In the data rows, 128 means zero.
Some points:
[170 112 156  79 146 144  69  85]
[ 93 162  68 173 110 132 150 134]
[136  91 188 125 126 143 108 123]
[134 108  79 138 104 174 109 138]
[147 180  98 110 104 133 110   4]
[102 129 115 107 133 128 102  80]
[117  80 149 119 139  98 176 213]
[129 129 125 130 138  24 176 170]
[127 114 115 126 125 184  82  96]
[159 125 153 105 166  99 111 111]
[150 159 130 124 143 116 108  41]
[115  78  44 132  77 129 170 235]
[113 110 102 153 142  45 167 243]
[102 130 152 140 172 148 110 186]
[108 151 133 147 150 115  92  81]
[156 144 155 107 131 183  79   0]
[110 154  68  99 141 134 155  82]
[176 139 134 101 117 148  68   0]
[154 116 132 140 109 100 112 110]
[162 182 162 141 114 102 110   0]
[157  91  80 130 102 144 162 180]
[183 105 159 126 138  67 127  86]
[162 114 109  94 104 113 108  96]
[100 134  90 120 124 129 104  89]
[134 174 190 161 156 164 101  57]
[112  97 134 101 134 131 118 173]
[166 125  94 148  93 110 135  96]
[111 188  81 170  74 149 114  24]
[125 156 118 139 121  82 161 129]
[138 115 164  92 141 122 149 152]
[122 191 161 114 149 106 147  73]
[161  96 112 105 138 164  91 141]
[ 96 142 120 143 142 151 151 171]
[100 103  52 121 131 147 150 160]
[150 136 152  72 149 158 109  36]
[162 180 126 153 113 124 138  46]
[158 153 128 168 109  91 143 112]
[117  92 147  53 127 166 122 133]
[ 94 176 136 116 142 143  93  46]
[150  77 150 105 163  62 164 248]
[133 145 134 182 119 151 122 129]
[148  86 193 135 126 120 134 147]
[105 108  79 120 112 122 167 177]
[134 129 112 121 104 190  67  60]
[110 180 166 116 162 141 124  75]
[168  87 169 128 112 118 137 135]
[ 92  92  72 117  78 157 126 184]
[128 103 102 192 117  79 171 255]
[105 133 147 169 145 112 161 220]
[157 107 148 124 138 111 108  92]
[159  90 101 146 136 184 105 126]
[181 139 201 117 162 110 101  64]
[115 194 164 149 152 131 131 109]
[164 112 195  82 171 113 108  97]
[111  89  85 131  80 167 109 146]
[133  85  96 107  85 118 143 172]
[105 117  44 130 107  66 192 216]
[130  88 180  80 184 148 109 161]
[107 144 117 147 154 107 130 126]
[123 163 144 138 143 154 133 126]
[111 113 146 130 138 193  69  93]
[155 102 202 149  93 110 128 115]
[143 110 158  94 151 141 131 137]
[101 155 123 151 152 111 173 213]
[113 152 119 153 138 108 170 194]
[121 112 133 119 111  70 113 151]
[144 119 115  83 126 145 126  81]
[139 121 117 152  99 102 140 149]
[155  99 197 119 126 137  99  57]
[ 91 158 147 156 147 132 141 175]
[109 158 159 128 164 166 117 113]
[ 83 175 108 167  88 136 139 101]
[151 140 139 198 124 103 118 147]
[118 176 182 165 155 152  92  71]
[ 71 148  93 170  71 176 118 127]
[111 128  80 163 108  58 210 244]
[143 140 119 121 135 100 111  66]
[115 139 138 154 111 110 173 213]
[ 77  88 111  83 127 125 172 255]
[ 89 141 140 133 154 121 170 207]
[123 104 166  65 127 122 151 163]
[109  91 120  90 138 124 154 212]
[149 111 102 126 108 156  94  69]
[145 219  83 145 149 181  97   7]
[177 105 204 169 115 123 127 105]
[137 161 121 133 106 162 116  57]
[127 110 112 135 120 159 106 135]
[147 125 161 105 116 139 135  80]
[140  84 110 110  82 180  80  77]
[143 110 157 118 165 101  93 151]
[108  94 124 131 127  61 158 242]
[138  70 194 114 122 152  96 122]
[ 89  83 126  93 126 125 134 163]
[105 132  68 138 115 113 130 138]
[135 104 184 213 151  53 171 255]
[138  86  55 118  71 126 169 202]
[ 73 192 115 106 144 178 119  80]
[141 131 133  67 142 132 121  92]
[119 112 155  49 173 151  79  92]
[152 184 126 135 150 119 113  29]
[ 97 115  83 183 139  86 233 255]
[ 84 135  30 147 114 129 209 232]
[133 102 123  91 153 127 131 151]
[155 115 166 113 133 129  78  33]
[106 153 141 156 128 164  97 125]
[118 161 133 149 152  77 136 132]
[ 91 150 151 150 153 127 145 187]
[139 133  37 160  73 131 137 145]
[101 186 173 143 169 161 115  83]
[146  69  44 150  30 135 147 195]
[146 124  96  72  89 166 116  41]
[162  87 124  95 133 171 118 175]
[149 136 165  93 150 163  87  45]
[100 167 178 155 162 156 128 112]
[117 154 123 137 133  72 151 145]
[108 146 132 149 149  98 136 128]
Along one direction, these points spread out more than along any other. For each point below, how far along it does it lie, from 0 to 99? The average is 50, and the first point in the table lies past the average.
[ 89 141 140 133 154 121 170 207] 32
[ 93 162  68 173 110 132 150 134] 44
[150 136 152  72 149 158 109  36] 73
[149 111 102 126 108 156  94  69] 63
[154 116 132 140 109 100 112 110] 53
[105 108  79 120 112 122 167 177] 34
[123 163 144 138 143 154 133 126] 53
[ 77  88 111  83 127 125 172 255] 21
[ 92  92  72 117  78 157 126 184] 36
[145 219  83 145 149 181  97   7] 79
[101 155 123 151 152 111 173 213] 30
[139 133  37 160  73 131 137 145] 41
[111 113 146 130 138 193  69  93] 64
[122 191 161 114 149 106 147  73] 62
[ 91 150 151 150 153 127 145 187] 38
[135 104 184 213 151  53 171 255] 20
[105 132  68 138 115 113 130 138] 44
[128 103 102 192 117  79 171 255] 17
[166 125  94 148  93 110 135  96] 53
[134 174 190 161 156 164 101  57] 71
[157  91  80 130 102 144 162 180] 36
[112  97 134 101 134 131 118 173] 42
[155 102 202 149  93 110 128 115] 53
[115 194 164 149 152 131 131 109] 57
[113 152 119 153 138 108 170 194] 33
[100 103  52 121 131 147 150 160] 38
[100 134  90 120 124 129 104  89] 57
[ 89  83 126  93 126 125 134 163] 41
[157 107 148 124 138 111 108  92] 58
[137 161 121 133 106 162 116  57] 66
[123 104 166  65 127 122 151 163] 44
[147 125 161 105 116 139 135  80] 61
[177 105 204 169 115 123 127 105] 56
[108 146 132 149 149  98 136 128] 48
[143 140 119 121 135 100 111  66] 62
[150 159 130 124 143 116 108  41] 69
[155 115 166 113 133 129  78  33] 73
[111 128  80 163 108  58 210 244] 16
[108 151 133 147 150 115  92  81] 61
[ 96 142 120 143 142 151 151 171] 41
[156 144 155 107 131 183  79   0] 83
[102 130 152 140 172 148 110 186] 42
[110 180 166 116 162 141 124  75] 64
[140  84 110 110  82 180  80  77] 63
[117  92 147  53 127 166 122 133] 52
[170 112 156  79 146 144  69  85] 66
[146  69  44 150  30 135 147 195] 29
[149 136 165  93 150 163  87  45] 73
[162 180 126 153 113 124 138  46] 66
[100 167 178 155 162 156 128 112] 57
[183 105 159 126 138  67 127  86] 57
[152 184 126 135 150 119 113  29] 71
[138  70 194 114 122 152  96 122] 56
[150  77 150 105 163  62 164 248] 23
[133 145 134 182 119 151 122 129] 51
[176 139 134 101 117 148  68   0] 81
[119 112 155  49 173 151  79  92] 64
[109 158 159 128 164 166 117 113] 58
[141 131 133  67 142 132 121  92] 60
[130  88 180  80 184 148 109 161] 49
[133 102 123  91 153 127 131 151] 46
[ 94 176 136 116 142 143  93  46] 70
[ 73 192 115 106 144 178 119  80] 63
[111 188  81 170  74 149 114  24] 69
[ 83 175 108 167  88 136 139 101] 53
[105 133 147 169 145 112 161 220] 30
[118 176 182 165 155 152  92  71] 68
[161  96 112 105 138 164  91 141] 52
[138 115 164  92 141 122 149 152] 46
[102 129 115 107 133 128 102  80] 60
[118 161 133 149 152  77 136 132] 47
[107 144 117 147 154 107 130 126] 48
[139 121 117 152  99 102 140 149] 42
[155  99 197 119 126 137  99  57] 68
[ 91 158 147 156 147 132 141 175] 41
[143 110 157 118 165 101  93 151] 49
[164 112 195  82 171 113 108  97] 61
[138  86  55 118  71 126 169 202] 28
[127 110 112 135 120 159 106 135] 50
[159 125 153 105 166  99 111 111] 56
[162  87 124  95 133 171 118 175] 44
[113 110 102 153 142  45 167 243] 19
